In the data rows, the value 128 means zero.
Every row has a hidden score. How much higher is the second row's score than the first row's in each pair? 20 means about the same, 40 much higher and 0 much lower. The score is a weighted sum of the row's numbers plus the product of two more (or one squared), each taken from its middle value.
[ 74  85 107 148 180 153 157 157 123 106 107 107 142 148 144 130]
[ 78  92 119 155 163 164 179 152 133 124  97 121 123 118 126 101] -> 21
[ 86 107 109 159 183 161 166 160 146 112 105  87 108 124 122 119]
[155 145 154 147 116  97  72  78 131 102 111 130 113 150 160 170] -> 16
[103 110 126  81 159 160 159 142 137 178 133 156 103 104 111  93]
[141 136 112 158 117 137 123  48  95  95 152 158 179 105 156 134] -> 11
[ 79  86 107  95 107 122 146 161 132 166 159 153 161 159 139 116]
[101  98  96 118 140 134 164 118 109 119  93 116 166 195 160 130] -> 20
[129 148 114 161 133 155 149 111 163 125 166 134 107  55  84 105]
[157 132 127  94  79 110  93  85 124 125 161 157 159 134 173 157] -> 15
[132 118 162 131 157 146 115 186 178 144  72 120  89 104 101  76]
[108 108  82 128 160 185 141 138 122  84 188 111 152  99 136 148] -> 2
[186 161 147  99 101 124 103  97  84 132 130 144 109 119 133 158]
[172 159 150 133 111 126 104  96 148 134 158 125  74  72 126 144] -> 28
[108 141 102 166 193 158 168 124 102  92 144 118 128 111  72 106]
[138 103 105 109  96 189 128  90 157 110 131 161 116 114 177 135] -> 22
[163 145 126 113  72  98 109  61 147 157 182 146 144 119 128 144]
[151 155 156 150 143 156 131  78 134 117  96 119  99  64 142 128] -> 22
[ 92  99 113 160 174 143 156 116 108  92  88 105 132 144 186 143]
[115 141 142  90  96  83 112 131  99 135 115 132 151 191 176 147] -> 20
[154 137 159 123  92  99  64 162 126 136 141 110  90 147 152 164]
[ 76 111 100 164 156 151 155 154 133 131 160 131 171  95  91  90] -> 18
[ 68 123  94 146 152 148 129 151 140  68 134 117 184 128 148 152]
[167 135 112 118 148 157 119  64 104 130 164 156  90  94 157 133] -> 29
[175 162 169 100 107 130  89 112 119 119 121 139  91 109 143 142]
[145 168 155 125  82  76  92 157 167 116 125 105 119 114 133 170] -> 17
[124 111  85 111 133 136 155 175 166 123 123  71 108 136 149 174]
[167 135 149  91 109 126  84  82  93 143 150 159 121 136 134 170] -> 23
[ 89 103 104 104 148 134 184 164 146 166 128 133 136 109 125  96]
[159 125 133  60  84 154 116 130 139 165 135 149 103 129 144 134] -> 25
[153 180 147 131 113 114 122 142 177  95  79  96  89 101 128 156]
[167 159 127 117  81  98 106  85 148 146 188 158 119 102 130 117] -> 26
[154 146  83 126 101 144 155  75 152 122 136 160 124  91 142 130]
[117 129 109 152 170 148 189  95  94 115 112 140 150 134  77  82] -> 27
[ 66 102 110 144 143 127 160 135 121 158 147 141 178 150 109  72]
[130 153 167 114 158 154 133 118 102 174 120 143 120  83  82  71] -> 28
[142 145 129 142 153 156 146  63 105 103  98 121 145  74 163 150]
[117 124  86 139 148 164 197 143 143 121 119 116 125 102  91 106] -> 22
[111 104 104 138 158 165 162 113 106 127 171 156 145 153  65  61]
[ 69 102 132 127 147 115 127 125  73 136 147 158 188 154 158 114] -> 11
[152 142 103 144 115 137 132  78 130  94  97 100 122 120 188 193]
[166 163 143 117  88 102  93 125 175  84 121 118 111 117 148 171] -> 25
[ 82 114 130 149 160 147 180 170 141 143 126 117 113 114  75  74]
[ 83  95 102 133 164 145 183 158 114 130 101 128 163 127 131 100] -> 14
[103 133  70 129 133 165 154 123 152  88 159 139 157  94 149 129]
[102  98 101  83 104 103 142 168 150 167 138 144 133 156 172 124] -> 23
[134 140 144  77 134  87 149  95  78 143 133 152 137 182 130 119]
[ 71  83  97 120 127 136 134 160 161 146 184 143 168 125 134 111] -> 19
[112 101 107 118 130 166 129 180 163 161 154 119 121  62 141 125]
[ 76  88 113 170 184 149 153 145  98 107 124 126 156 138 127 106] -> 15
[157 140 148 110  99  91  87 111  90 113 106 148 149 181 162 143]
[178 147 143  98  93 110  87 102  88 143 136 147 126 137 150 161] -> 20
[172 142 137  81  95 117 111 118 124 182 171 156 100 106 114 125]
[178 154 172 121 100 116  80  99 103 123 131 142  97 129 124 156] -> 17
[116 141 115 185 134 143 119  71 113 121 126 149 175  80 138 114]
[137 156 105 120 122 136 146 170 189  99  88  77  90 121 146 147] -> 23
[106 114  81 105 168 136 152 138 110 123  93 110 171 138 180 154]
[156 155 119 128 118 137 143  32 114  99 111 165 129 132 139 138] -> 13
[ 90 116 127 140 157 137 172 116 107 139 146 154 166 147  55  64]
[115 139 139  93 114 128 177 136  72 118  62 128 162 156 152 136] -> 17
[200 158 141 126 106 132 120  84  88  99 122 138  97 126 127 145]
[106 110 127 186 181 141 165 119 102 138 132 122 120 134  53  85] -> 22
[177 142 157 112 113 131 112 105 104 154  90 137  98  98 179 119]
[147 141 157 138  83  85  66 148 167 148 163 131  99 119 114 149] -> 16
[177 159 111 131  77 128 125  66 106 107 143 156 134 116 146 149]
[138 144 157 126 108 114  98 168 150  88  86  83 115 125 151 199] -> 25
[ 97 121  99 168 122 127 135 132  95 111 183 144 216 137  82  92]
[154 147 169 135  93 104  74 153 162 138 125 117  77 112 117 163] -> 32
[129 103 104 125  87 132 106  83 114 103 150 162 197 152 160 168]
[ 86 112 130 188 173 124 138  99  84 107 103 136 171 160 110 109] -> 20
[151 128 140  85 103 100 107 107 123 173 104 139 106 136 191 162]
[161 133 146  87  69  86 102 117 125 164 131 158 132 150 146 140] -> 24
[149 131 140  65 107 121 110 139 127 186 153 167 107 112 118 125]
[135 133 158 124 104 111  60 157 175 159 167 145 104 108  96 128] -> 18
[178 165 153 104 133 149 132  86  82 124 127 157 112 115  81 107]
[170 170 137 132  88  90  86 134 175 117 119 109 113 113 140 149] -> 13
[187 150 131  86  88 135 111 139 131 133 150 137  74 108 128 155]
[ 84  92 123 117 156 140 162 109 100 170 136 164 161 148 109  83] -> 20
[103 112 109  91 134  95 142 170 125 201 169 101 155 164 108 107]
[119 103  89 109 125 158 151 190 193 106 121  97 106 139 142 125] -> 20
[160 137 153 117  91 109  79 123 115 121  92 126 107 153 176 181]
[ 99  96  85 129 144 170 166  98 153 142 160 150 146 103 126 103] -> 17
[115 108 103 149 130 152 149  80 138 156 168 158 167  77 123  90]
[ 84 109 102 161 179 132 156 106  89  96 129 131 193 150 112 126] -> 16
[178 139 147 132 159 144 101 105 127  89  69 110  72 139 141 164]
[152 159 165 142  90  99  78 153 160 135 105 111  84 115 141 147] -> 9
[116 135 135 163 149 153 151  94 160 146 120 119 117  54 129  98]
[170 150 111  92 121 128 133 152 130 161 168 134 103  65 101 142] -> 15
[146 164 150 117  81  96  91 133 155  97 127 104 124 123 145 198]
[ 94 105 128 146 176 148 174 129  87 103 108 100 134 188  99 112] -> 23
[159 127 141  74 128 119  96 190 115 110 106 118 120 183 138 129]
[150 172 124 116  93  94 139 162 154  82 110  90 119 119 130 189] -> 4
[121  86  77  99 121 155 148 144 151 138 148 136 145 118 182 123]
[130 145 163 142 123 108 174 140  93 134  74 117  85 176 108  78] -> 21
[ 89  95  97 167 178 145 162 108  95 117 119 135 173 146 115 107]
[160 138 136 166 166 161 124 139 139 102  88  86  67  90 127 132] -> 24
[167 149 128 112  93 121 111 104 168 160 174 131  83  77 131 145]
[160 113 122  72  85 130 104 130 138 163 149 156 120 119 167 147] -> 18
[ 93 111 102 159 171 134 172 176 111 116 131  98 147  89 134 121]
[166 152 180 148 118 123  94 152 125 115  86 101  71 120 102 159] -> 24
[ 95 113  95 111 141 123 127 196 129 107 161  97 167 106 166 173]
[155 139 164 105  69 102  76 136 150 156 135 139 109 120 145 150] -> 25
[100 116 147 170 168  99 148  91  75 116  94 116 152 170 155 110]
[143 147 152 109  78  77  71 141 158 128 139 143 136 132 138 167] -> 22
[ 91 100  76 135 156 163 163 108 119 104 139 151 171 154 116 116]
[138 128 151 106 144 158 128 164 158 164 154 143  78  97  49  77] -> 33
[145  85  76 104 105 133 119 164 149 130 154 117 158 128 176 159]
[173 146 136 106 114  99 110 112  76  99 101 144 144 188 146 132] -> 24
[181 159 159 120 130 116  99 111  80  97  95 116  97 156 145 153]
[ 97 126  90 130 147  95 138 148 158 140 102  79 149 138 184 162] -> 10
[180 135 162 109 101 119  98  74 112 132 111 147  90 157 144 147]
[ 90  89 115  89 113 134 160 193 144 168 152 132 138 153 104 103] -> 22
[ 81  93 122 178 182 148 152 142  90 120 118 116 162 143 100  99]
[127 140  94 113 180 125 119 108  66 102 178 161 170 149 129 101] -> 10
[154 157 147 121  70  89  84 130 170 144 171 140 125 100 106 148]
[144 154 136 138  71  73  87  96 178 146 162 141 135 121 128 143] -> 20
[170 136 144 130  89  94 140 112  90 133  70 123 101 189 150 135]
[164 155 166 132  95  93  72 137 123 124 110 120 107 130 123 183] -> 13
[ 84  95  95 151 174 150 151 126  97  89 121 124 175 155 152 126]
[117 160 120 147 129  98 141 144 190 135  92  83 100  90 152 151] -> 21
[176 144 131 120  84 131 126  88 148 172 142 137  97  78 142 123]
[102 114  90 125  86 132 141 145 155 129 195 167 184 104 110 102] -> 15
[ 97  86  73 118 138 140 162 165 151 149 158 122 154 112 139 130]
[109 131  88 135  98 150 156 128 127 107 150 159 207 107 124  84] -> 15
[156 126 118  81  84 132 138 123 152 144  96 131 122 105 190 161]
[136  99 136  85 118 144 124 147 118 158 163 147 138 192  81  65] -> 26
[ 90 105 117 126 167 142 159 101  83 117 119 160 164 177 122  90]
[ 62  99 136 121 161 123 139 130 102 129 112 152 163 161 167 105] -> 10
[ 87 114 111 166 170 108 147 117 101 137 165 151 181 140  74  79]
[ 80 113 107 159 175 144 167 135  96 120 102 119 167 166 100  89] -> 23
[ 82 104  99 146 172 145 141 176 159 127 127  90 130 100 159 129]
[ 81 104 130 172 172 140 143 129  77 106 122 137 184 157  86 100] -> 23
[114 124 154 144  91  73 123  92 112 163 128 143 164 196 117  94]
[ 74  98 127 137 167 140 183 151 107 163 115 112 126 144 111  94] -> 24
[155 125 106  77 112 116 123 131 150 186 186 140 106  93 135 140]
[140 124 149 123  97  97 123  92  81 101 124 160 146 209 126 129] -> 15
[110 106 170 127 156 120 150  76  91 122  89 140 120 170 172 103]
[172 126 143  86 113 127  88  87 100 167 173 151 110 129 137 147] -> 21
[147 131 127  91 106 113 105 111 141 193 186 172 107 106 116 109]
[ 96 114 130 175 192 146 164 113  90 123 117 120 150 141  68  88] -> 18
[160 168 158 149 108  98 102 147 163 141 131 110  93  76  95 132]
[142 143 192 119 164 127 116 120  73 141 124 132 101 153  56 103] -> 28
[178 168 153 138 124 126  93 127 136 122 113 108  93  77 121 153]
[143 152 156 139  99  99  57 100 144 129 133 142 108 138 134 173] -> 17
[ 83 103 121 156 180 162 160 100  97 133 135 150 145 139  98  75]
[ 92  87  97 148 164 135 132 127  92  97 141 141 211 152 135 125] -> 22
[132 136  91 139 101 117 131 105 170 153 182 133 138  66 159 126]
[101 127 123 166 193 158 160 135 134  99  80  80 113 114 129 125] -> 19
[ 83 109 101 166 158 148 146 133 153  95  95  86 160 146 164 120]
[146 136 140  75 116 100 114 163 157 191 162 142  82 130  92 109] -> 33
[164 158 141  97 106  99  90  88 109 145 138 148 122 121 174 149]
[131 127 123 128 143 116 193 130  87 131  85 122 121 182 112  79] -> 26
[114 142  96 157 158 151 140 172 143  85 155 100 111  72 152 120]
[154 112  92  78  89 132 143 120 123 137 177 166 140 171 100 125] -> 21
[129 139  91 102 108 132 139 114 166 138 167 150 138  67 161 137]
[ 86 112 137 107 126  98 153 170 124 154  99 153 144 126 184  86] -> 3
[ 75  80  91 143 163 140 161 161 126 133 144 105 158 135 137 134]
[126 120  84 128  80 128 148 104 144 120 147 147 196 104 175 123] -> 14
[151 129 155 152 106 100 132  79 101 136 124 146  93 200 111  85]
[139 134 140  80  99 111  88 119 102 171 161 173 155 120 140 137] -> 18
[ 82  78 108 124 167 149 173 171 131 116 112 124 143 130 147 115]
[ 75  98 150 111 153 146 147 173  89 128  75 122 139 155 164 131] -> 16
[132 107 135  88 100 154 127 150 175 194 162 147  98  97  92 104]
[ 82 111 143 165 167 161 143 179 139 117 129 116 106  80 118  95] -> 17
[133 108 103  88  86 136 112 101 150 131 167 154 162 115 185 157]
[107 143 130 152 113 104 106 136  96  80 102 101 194 139 161 196] -> 12
[166 157 164 151 109 115  91 124 177 117 111 108  62 114 110 144]
[131 117  94 147 126 169 150  68 171 114 153 135 114  85 159 122] -> 20
[110 113 115 136 116 106 104 127 112  91 107 107 180 177 190 183]
[163 158 156  85 117 129 123 123 125 176 139 146  96  80 100 118] -> 31
[ 83 117 119 188 177 141 165 149 122 125 119 101 133 122  73 105]
[117  94  89 122 119 160 155 188 148  92 107 112 147 113 178 134] -> 23
[162 146 161 110  93  90  72 139 143 117 114 126 116 148 122 184]
[157 128 136  95 123 115 109  98  70 105 155 153 131 203 126 134] -> 20
[158 166 172 136 104  94  74 118 133 137 116 113  90 128 133 156]
[193 156 159 123 100 102  94 125 111 134 100 125  87 128 125 155] -> 26
[154 142 164  75 116 147 108 159 119 152  86 145  86 105 141 137]
[137 110 101 112 126 174 146 101 146 123 133 152 135  83 185  98] -> 9
[ 94 117 108 167 193 163 167 128 113 103 107 122 130 114 126  87]
[170 152 165 151 115 113  79 124 145 122 106 115  61 126 114 163] -> 27
[107 133 139 159 171 168 129 134 170  83  86  68  92 128 133 142]
[132 181 114 173 123 107 121 135  97  82 146 116 153  80 129 153] -> 6
[136 149 148 132  79 102  60 136 163 156 178 132 107 116 122 148]
[103 104 110 108 148 152 166 205 149 145 110  85  89 137 131 123] -> 24
[157 160 143 130  88  87  81 133 178 125 145 112  82 143 110 169]
[115 115 109 133 148 159 131 142 121  59 101  80 151 143 177 183] -> 17
[106 117  78 130 156 129 172 153 145 138 111  75 125 129 139 169]
[150 132 133  70  95 109 131 130  91 123 127 150 132 199 133 134] -> 25
[126 111 110 103 137 160 156 144 164 182 130 118 102  67 140 119]
[131 124  80 133  69 144 140 141 177 122 150 132 145  83 148 159] -> 8
[118 141 129 176 172 140 100 110  78  76 162 113 155  92 148 150]
[115 115 129 154 172 151 160 136 115 103  65  85  99 184 136 102] -> 27
[138 136 120 131 157 157 160 137 144 112  76  86  91  80 165 150]
[172 147 124  75  83  98 109 112 128 148 147 154 111 144 141 158] -> 19
[107 108 104 140 153 162 157 136 122  74  72  89 149 165 164 148]
[159 133 119  91  79 106 121  75 132 160 145 177 135 135 146 136] -> 18
[137 141  96 144 134 133 132 111  74  81 173 121 180  87 146 179]
[ 75 107 127 158 182 166 170 151 123  87 104 117 132 128 109 106] -> 34
[106  98 112 166 176 185 152 161 122 102 137 115 121  92 116  90]
[146 145 131 130  76 107  98 107 172 150 137 112 125  86 179 165] -> 17
[ 99 103 138 104 125 128 128 134 179 216 124 116  76 125 140 134]
[128 109 102 109 138 118 169 103  65 178 115 127 137 172 156 121] -> 17
[ 85 106 101 149 152 163 164 162 156 137 156 124 143  89  97  84]
[139 122 120 133 125 151 149 186 200 104 106  94  80  89 126 125] -> 22
[176 161 170 109 115 130 112 147 123  98  70 109  77 137 119 154]
[115  97 100 103 129 144 148 188 178 156 187 133 119  96  93  99] -> 21
[149 130 115  97 122 197 174 142 138  91 103 108 117  99 136 121]
[144 165 161 133  94  82  90 157 160 140 107  85 108 126 124 169] -> 14
[139 145 154  88 102 114 122 150 174 180 138 136 100  77 124 109]
[ 87 108 102 164 186 125 146  94 126 131 168 154 154 128 104  77] -> 8
[159 153 130 142 102 119 113 167 150  77 120  80 122  89 162 167]
[166 142 137 104 106 139 150 175 176 144  73  80  97 114  94 132] -> 34
[100  95  94 151 135 141 153 101 141 103  85 155 183 139 168 109]
[125 142  81 110 122  95 158 126  91 148 167 125 196 170  84 125] -> 12
[142 142 137 110  70 113 109 159 205 121 123 114 110  97 135 172]
[129 151 174 110 120  83 111 127  66 134 101 126 127 182 155 132] -> 16
[108 101  88 128 150 153 161 126  92 131 175 150 176 157  88  75]
[124 143 139 153 136 142 115 115 105  58  87  87 147 130 165 197] -> 15
[166 160 138 107  72  96 115 155 183 123 131 111 121 101  96 170]
[ 83  96 105 171 171  99 164 152 114 152 140 119 160 120  75 141] -> 23
[ 86 110  98 133 156 147 174 122 157 150 162 142 150 109  89  75]
[140 153 139 111  66  99 108 153 150  84  96 113 155 136 163 187] -> 12
[127 156 150 140 110  69  81 123 195 159 155 128 103 118 108 128]
[149 142 162 120 109 101  55 129 129 142 133 137  98 132 137 176] -> 16
[ 72 104 108 169 164 128 137 138  91 116 159 136 195 148  89 109]
[114 110 109 110 124 150 139 153 173 164 156 136 131  59 150 105] -> 28
[106 133  78 167 101 138 152 112 143 107 109 137 187  98 149 140]
[ 85 130 129 148 153 126 152 110  80 125 110 143 167 177 134  62] -> 12
[ 87 104 132 142 165 130 162 111  75  96 129 148 180 176  94 104]
[126 114  90 131 107 135 132 127 221 123 165 109 108  95 141 157] -> 25
[131 149 145 100 156 149 187  82 104 119  73 138 123 126 122 101]
[137 148 125 148 132 170 155 123 162 125 131 112  93  51 112 112] -> 24
[119 124 104 152 163 186 151 137 135  70 137  86 119  89 141 149]
[130 114 120  90 139 177 165 198 157 123 109 130  98 112  88  95] -> 31
[123 145 139 127 154  95 177  86  79 157 120 155 135 131 119  72]
[172 163 139 115 124 142 162  66 102 124  94 152  93 137  96 109] -> 25
[123 116 157 128 114 127 143 106 105  88  72 145 131 205 154  96]
[150 131 142  80  96 106  78 114 110 148 170 165 130 158 133 150] -> 24
[ 75  88 126 170 163 140 162 152 133 131 133 126 143 149  74  81]
[148 143 149 134 100 127 103 144 195 101 111  78 105 100 132 183] -> 15
[158 154 162 147 112 102  85 147 156 126  94 100  63 132 121 170]
[ 73 101 115 158 169 155 156 166 151 127 167 119 126 114  87  81] -> 29
[ 89 126 121 171 171 169 140 125 121 104 169 143 153  91  63  92]
[139 138 158 119 105  90  90  96  82 113 126 155 156 191 142 134] -> 18
[147 131 158 122  84  96  68 120 129 116 113 138 137 155 143 194]
[101 145 156 149 163 139 172 142 123 107  65  76  85 145 111 133] -> 25
[133 135 123 101  62  94  92 157 196 150 149 132 128 131 133 160]
[110 110  98 137 139 165 138  63 162 170 179 137 119  94 142 109] -> 26
[125 134 125 108  87 105 103  80 154 161 194 172 167 102 126 128]
[ 98 117 129 119 117  74 137 108  82 154 134 150 182 191 140 119] -> 12
[149 154 145 123  85  96  77 137 165 164 156 113  86 111 128 170]
[155 131 136  81  79 107  98 138 137 190 155 146 122 107 135 151] -> 23
[137 125 128 170 129 178 151  87 143 129 152 147 106  84  86  70]
[147 137 182 148 106 114  68 154 136 114 112 115  84 133 111 173] -> 18
[156 159 141  85 129 120 114  87  68 118 104 150 144 151 162 146]
[124 132 144 179 182 104 139  73  65 124 132 139 143 148  96  92] -> 21
[ 99 114 128 134 116 131 122 204 151 153 156 139 165  77 117  71]
[ 98 120 128 132 116 128  87 111 203 155 214 145 117 113  95 119] -> 37
[162 129 134 148 149 140 142  62  57 106 111 146 123 177 107 108]
[132 156 133 159 155 132 119 107  58  76 166 128 176  86 117 146] -> 8
[100 116 112 116 146 141 163  87 117 150 162 176 161 146  71  78]
[190 142 138 105 106 135 105  94  73  99 137 129 116 166 130 164] -> 15
[156 125 156  82 152 120 101 112  92 136  81 139 101 171 157 155]
[ 85 119 134 166 161 133 168 114 118 131 132 144 146 150  62  59] -> 13
[ 86 103  88 142 141 147 143 145 156  99 100 110 172 140 187 116]
[163 162 169 120  70 102  84 163 142 121 119 118  96 132 117 153] -> 28
[ 93  85 113 144 145 103 130  89 109 145 183 166 166 163 141  93]
[169 131 176  97 105 108  82 120 106 164 158 145  96 135 105 143] -> 23
[101 137 144 154 104 114 113 175 190  88 118  72 123 130 112 182]
[116 102  91 113 121 106 119 141 208 101 115 154 151 150 166 120] -> 10
